In the data rows, zero lies at 4.5, halfway between 4 and 5.
Here is a table of points, one per row:
[3 6 4 5 5 1 6 3 2 6 5 5 3 5 5 5 3 5 5 4 6 4 5 4 4 4 5 4 5 5 4 4 4 3 6 5 3
 1 6 6 4 3 4 3 4 3 6 4 4 4 5 4 4 2 6 2 2 1 4 6 4 4 6 7]
[6 5 6 6 5 7 5 3 6 4 3 4 3 6 6 6 6 3 4 5 5 5 4 5 2 6 5 4 4 3 7 5 6 3 5 5 3
 6 6 5 2 6 7 3 5 2 4 1 2 3 5 4 4 9 4 7 5 6 3 4 2 5 5 5]
[4 6 3 6 5 2 5 4 2 4 4 6 3 5 4 6 3 5 6 4 6 4 4 3 4 4 6 3 4 4 2 4 4 4 6 5 6
 2 6 5 4 1 5 2 4 6 6 5 5 3 5 3 4 3 5 4 4 1 4 5 2 5 4 7]
[6 5 5 4 3 9 4 5 5 7 4 6 3 2 4 5 5 4 5 5 5 7 2 5 2 5 4 4 5 6 5 5 5 5 7 4 4
 6 8 5 3 7 2 4 4 6 4 2 4 5 4 3 5 9 6 7 3 7 6 5 4 6 6 5]
[6 3 6 3 4 7 4 3 3 5 5 6 4 3 3 5 8 2 5 7 7 7 4 3 3 8 6 4 4 4 6 5 8 5 4 4 5
 6 4 5 3 5 3 6 4 3 3 7 5 5 3 4 6 4 5 8 4 6 5 5 5 2 3 5]
[7 3 9 2 4 8 3 3 3 2 5 5 2 7 3 7 7 3 2 8 4 5 4 2 4 7 6 2 3 5 3 5 6 7 3 3 6
 3 4 5 2 6 2 5 6 4 5 6 4 5 0 2 4 3 4 1 4 6 7 7 3 3 4 2]
[4 2 6 5 3 2 3 8 5 7 5 0 5 4 6 5 2 5 3 3 3 5 4 7 4 2 5 3 4 5 5 6 5 3 5 5 5
 3 4 2 6 3 6 6 4 6 6 5 4 5 8 5 6 2 5 9 3 1 2 3 7 8 6 6]
[4 5 3 4 7 4 4 4 4 5 3 6 2 3 7 6 5 5 6 5 5 3 3 4 4 4 5 4 4 3 4 5 4 3 6 5 6
 5 7 5 2 4 5 6 6 4 5 4 3 3 6 3 5 4 5 4 5 1 3 6 4 5 4 6]
[5 3 2 3 8 4 6 5 2 7 3 7 5 7 3 3 8 4 3 4 6 7 4 3 6 6 3 7 4 4 8 5 5 5 3 3 4
 6 2 6 7 3 3 7 3 6 5 4 4 4 0 5 6 4 4 9 5 9 5 6 7 2 6 7]
[3 4 6 4 5 1 4 4 3 7 5 5 3 3 4 6 4 5 6 3 5 4 3 6 8 4 3 4 5 4 4 4 3 4 6 6 5
 2 7 6 5 2 5 3 4 4 6 5 5 3 6 5 4 7 6 3 6 1 3 5 4 5 4 5]
[6 6 2 0 3 7 5 6 7 0 5 4 7 8 3 3 3 4 3 2 5 4 6 3 6 2 4 6 7 2 5 7 7 8 1 7 5
 6 2 4 6 6 0 3 4 6 2 6 5 3 2 3 3 0 4 2 8 9 8 6 1 2 5 0]
[2 6 1 2 5 7 5 3 5 0 3 6 4 8 0 5 4 2 4 7 4 2 8 0 5 8 0 2 6 6 5 8 7 6 3 5 4
 3 1 2 6 7 4 3 7 5 2 6 7 5 0 4 7 0 4 4 6 9 6 4 3 3 5 3]
[2 5 7 4 0 7 6 5 7 3 3 5 8 7 9 3 6 4 5 5 0 1 6 6 5 4 4 6 9 5 4 3 7 9 4 6 4
 5 6 7 4 5 4 6 6 4 0 6 9 3 4 2 6 6 1 1 3 6 7 1 8 8 3 0]
[4 3 3 6 5 1 3 4 4 6 6 4 5 3 5 5 4 5 2 4 1 6 4 6 5 3 4 4 3 5 5 2 5 4 4 3 6
 3 4 3 3 5 5 5 3 6 8 8 4 6 9 7 4 1 5 9 3 1 3 4 5 5 7 6]
[5 3 7 4 6 7 4 2 2 3 6 5 4 4 1 4 3 4 4 7 5 4 4 4 2 8 5 3 2 5 6 6 5 7 3 5 3
 5 4 5 3 8 1 5 5 5 4 4 5 5 1 1 7 4 4 3 6 5 6 8 2 4 2 3]
[3 2 9 3 2 6 1 6 5 0 8 3 4 2 1 6 6 6 6 9 2 5 8 7 6 8 6 9 6 5 5 6 5 3 5 7 5
 7 2 0 6 1 5 5 9 6 6 5 3 6 9 6 4 4 1 0 5 6 8 3 6 5 7 1]
[3 5 0 5 6 1 6 5 5 7 3 4 5 5 5 3 4 5 5 2 5 2 4 1 3 4 2 6 2 5 5 5 4 3 4 5 4
 4 4 5 5 4 2 4 6 4 6 5 5 2 2 8 4 3 5 5 5 5 4 6 3 4 4 7]
[6 3 8 4 5 7 4 4 4 6 6 8 4 5 3 4 6 5 3 7 7 7 3 2 4 5 4 4 5 2 7 5 5 5 3 1 2
 7 5 6 4 5 4 7 2 5 4 6 3 7 2 5 4 8 6 7 4 7 4 4 6 4 4 7]
[4 7 5 5 5 1 3 5 3 7 5 5 4 4 5 3 4 5 6 4 5 4 3 5 6 2 4 4 4 5 4 3 3 2 4 6 7
 2 7 6 4 1 7 4 4 4 5 2 6 5 7 5 6 6 6 0 4 3 2 5 6 5 3 6]
[5 5 4 4 5 2 5 4 3 5 3 6 5 4 5 6 6 5 6 4 6 4 3 4 3 4 5 5 4 4 4 5 3 3 5 5 5
 2 4 4 2 6 6 4 5 4 5 5 3 1 5 4 5 6 6 3 5 3 3 5 3 5 4 8]
[1 4 3 7 4 1 6 8 7 2 5 0 4 5 6 4 4 5 4 3 5 6 9 8 7 4 5 5 5 8 4 5 3 3 4 5 8
 8 3 1 5 6 6 5 4 7 7 6 6 6 8 4 3 8 4 0 5 4 8 1 8 2 1 0]
[7 6 6 4 3 7 3 3 3 7 3 5 3 2 5 3 5 4 4 7 6 6 2 3 5 5 5 5 5 4 6 4 6 4 6 4 4
 6 7 2 4 7 4 4 4 4 5 4 3 7 3 2 4 9 4 9 4 7 6 5 5 5 4 5]
[4 8 6 6 6 1 3 1 3 6 4 6 4 4 6 7 3 6 6 4 6 3 3 6 4 4 5 3 3 4 3 4 4 4 7 5 6
 2 5 4 3 3 4 3 6 6 4 4 5 6 5 6 4 3 6 4 6 2 3 6 3 4 4 6]
[7 3 0 7 4 8 7 5 3 5 0 5 9 6 3 0 5 2 6 0 1 2 3 5 7 3 5 3 9 2 6 4 3 8 0 1 1
 7 1 5 9 6 7 6 1 4 2 5 8 5 4 6 5 1 4 1 7 5 6 0 8 4 5 0]
[6 4 4 6 5 7 6 3 6 5 4 4 3 6 3 7 5 5 5 5 6 4 4 4 4 4 8 5 4 4 6 3 5 5 5 4 5
 9 6 6 2 6 6 2 5 2 4 1 2 4 4 5 5 8 5 9 5 5 4 4 4 5 4 7]
[5 4 0 5 5 2 6 5 6 4 4 5 5 6 4 4 6 6 4 3 5 5 4 4 3 3 2 3 3 4 5 5 5 3 5 4 3
 4 5 5 7 6 4 5 6 2 3 3 3 2 1 6 5 4 3 6 5 6 3 6 5 3 4 9]
[4 3 0 6 4 3 7 3 6 5 5 5 4 4 5 3 5 5 3 0 6 3 4 4 5 5 3 6 3 4 6 4 5 5 4 5 4
 7 2 7 6 6 7 5 6 3 3 2 2 3 0 5 4 6 5 9 3 8 3 5 2 4 5 7]
[5 7 9 3 3 6 5 2 5 3 3 7 2 3 4 6 4 3 5 7 5 5 3 4 1 5 6 5 2 8 2 6 5 5 6 5 2
 5 8 3 3 8 4 2 8 5 4 5 5 5 2 1 7 3 4 5 3 7 5 5 2 4 4 0]
[6 8 6 5 3 8 6 9 6 3 5 4 9 5 6 4 1 4 5 2 0 5 8 4 4 3 6 7 9 4 0 4 5 5 1 6 4
 5 4 6 7 6 6 8 5 3 0 6 7 5 4 4 5 9 6 7 8 4 5 3 9 6 6 0]
[2 5 7 5 4 7 5 9 9 0 7 2 6 4 3 0 6 5 7 3 2 2 7 9 8 3 5 6 5 6 5 6 1 4 4 5 6
 3 0 2 6 3 3 4 5 6 4 4 4 4 7 7 1 4 1 7 2 2 6 3 6 2 4 6]
[4 3 6 6 3 5 1 3 3 6 8 2 3 5 5 6 5 6 1 9 5 7 4 5 5 4 7 4 2 4 4 2 3 4 5 1 5
 2 4 5 1 2 6 7 1 6 6 7 5 5 9 7 4 3 5 7 5 0 2 4 5 5 7 3]
[5 5 6 6 5 6 5 4 5 5 3 5 4 4 6 8 5 4 3 5 8 2 3 6 4 4 5 5 5 5 4 3 5 4 6 5 3
 6 6 4 4 5 5 4 4 3 5 3 3 3 5 4 5 8 6 5 5 4 4 6 3 5 4 8]
[3 5 4 3 6 1 4 3 3 7 5 5 5 5 5 4 3 4 5 2 6 3 4 4 5 4 4 3 3 4 1 3 2 3 6 4 5
 3 6 5 3 2 4 3 4 4 4 5 4 5 5 5 5 5 5 1 5 3 4 6 5 5 5 9]
[4 3 0 4 5 2 7 6 6 5 5 2 6 3 6 4 3 8 4 1 1 4 7 7 5 2 1 5 1 5 7 4 2 3 6 5 3
 1 2 6 9 3 4 5 1 5 7 7 6 6 6 6 4 0 4 8 3 7 3 4 7 6 4 7]
[4 5 9 6 5 3 3 3 4 6 3 4 4 3 7 6 3 3 7 6 5 6 4 4 6 3 7 4 4 4 5 4 2 4 7 5 7
 3 9 4 3 3 5 4 2 4 5 2 5 4 7 5 3 7 7 0 4 0 2 6 4 7 5 6]
[7 3 8 5 5 4 4 6 7 3 5 0 6 3 4 2 5 7 4 5 1 8 8 6 5 6 1 6 6 7 1 3 4 4 6 7 5
 6 0 4 6 2 5 6 5 6 6 2 6 7 8 5 2 0 1 1 5 3 7 0 2 5 4 3]
Along one direction, these points spread out more than along any other. Where along it does each point below lie, from 0 to 99? The average is 50, and the first point in the table lies past the average. One standard deviation of the points above along it is 16.
[2 5 7 4 0 7 6 5 7 3 3 5 8 7 9 3 6 4 5 5 0 1 6 6 5 4 4 6 9 5 4 3 7 9 4 6 4
 5 6 7 4 5 4 6 6 4 0 6 9 3 4 2 6 6 1 1 3 6 7 1 8 8 3 0] 23
[4 3 0 4 5 2 7 6 6 5 5 2 6 3 6 4 3 8 4 1 1 4 7 7 5 2 1 5 1 5 7 4 2 3 6 5 3
 1 2 6 9 3 4 5 1 5 7 7 6 6 6 6 4 0 4 8 3 7 3 4 7 6 4 7] 53
[6 3 6 3 4 7 4 3 3 5 5 6 4 3 3 5 8 2 5 7 7 7 4 3 3 8 6 4 4 4 6 5 8 5 4 4 5
 6 4 5 3 5 3 6 4 3 3 7 5 5 3 4 6 4 5 8 4 6 5 5 5 2 3 5] 44
[3 2 9 3 2 6 1 6 5 0 8 3 4 2 1 6 6 6 6 9 2 5 8 7 6 8 6 9 6 5 5 6 5 3 5 7 5
 7 2 0 6 1 5 5 9 6 6 5 3 6 9 6 4 4 1 0 5 6 8 3 6 5 7 1] 33
[2 6 1 2 5 7 5 3 5 0 3 6 4 8 0 5 4 2 4 7 4 2 8 0 5 8 0 2 6 6 5 8 7 6 3 5 4
 3 1 2 6 7 4 3 7 5 2 6 7 5 0 4 7 0 4 4 6 9 6 4 3 3 5 3] 20
[5 5 6 6 5 6 5 4 5 5 3 5 4 4 6 8 5 4 3 5 8 2 3 6 4 4 5 5 5 5 4 3 5 4 6 5 3
 6 6 4 4 5 5 4 4 3 5 3 3 3 5 4 5 8 6 5 5 4 4 6 3 5 4 8] 61
[4 2 6 5 3 2 3 8 5 7 5 0 5 4 6 5 2 5 3 3 3 5 4 7 4 2 5 3 4 5 5 6 5 3 5 5 5
 3 4 2 6 3 6 6 4 6 6 5 4 5 8 5 6 2 5 9 3 1 2 3 7 8 6 6] 62
[7 3 9 2 4 8 3 3 3 2 5 5 2 7 3 7 7 3 2 8 4 5 4 2 4 7 6 2 3 5 3 5 6 7 3 3 6
 3 4 5 2 6 2 5 6 4 5 6 4 5 0 2 4 3 4 1 4 6 7 7 3 3 4 2] 37
[4 5 9 6 5 3 3 3 4 6 3 4 4 3 7 6 3 3 7 6 5 6 4 4 6 3 7 4 4 4 5 4 2 4 7 5 7
 3 9 4 3 3 5 4 2 4 5 2 5 4 7 5 3 7 7 0 4 0 2 6 4 7 5 6] 74
[7 6 6 4 3 7 3 3 3 7 3 5 3 2 5 3 5 4 4 7 6 6 2 3 5 5 5 5 5 4 6 4 6 4 6 4 4
 6 7 2 4 7 4 4 4 4 5 4 3 7 3 2 4 9 4 9 4 7 6 5 5 5 4 5] 51
[3 4 6 4 5 1 4 4 3 7 5 5 3 3 4 6 4 5 6 3 5 4 3 6 8 4 3 4 5 4 4 4 3 4 6 6 5
 2 7 6 5 2 5 3 4 4 6 5 5 3 6 5 4 7 6 3 6 1 3 5 4 5 4 5] 68
[7 3 8 5 5 4 4 6 7 3 5 0 6 3 4 2 5 7 4 5 1 8 8 6 5 6 1 6 6 7 1 3 4 4 6 7 5
 6 0 4 6 2 5 6 5 6 6 2 6 7 8 5 2 0 1 1 5 3 7 0 2 5 4 3] 38
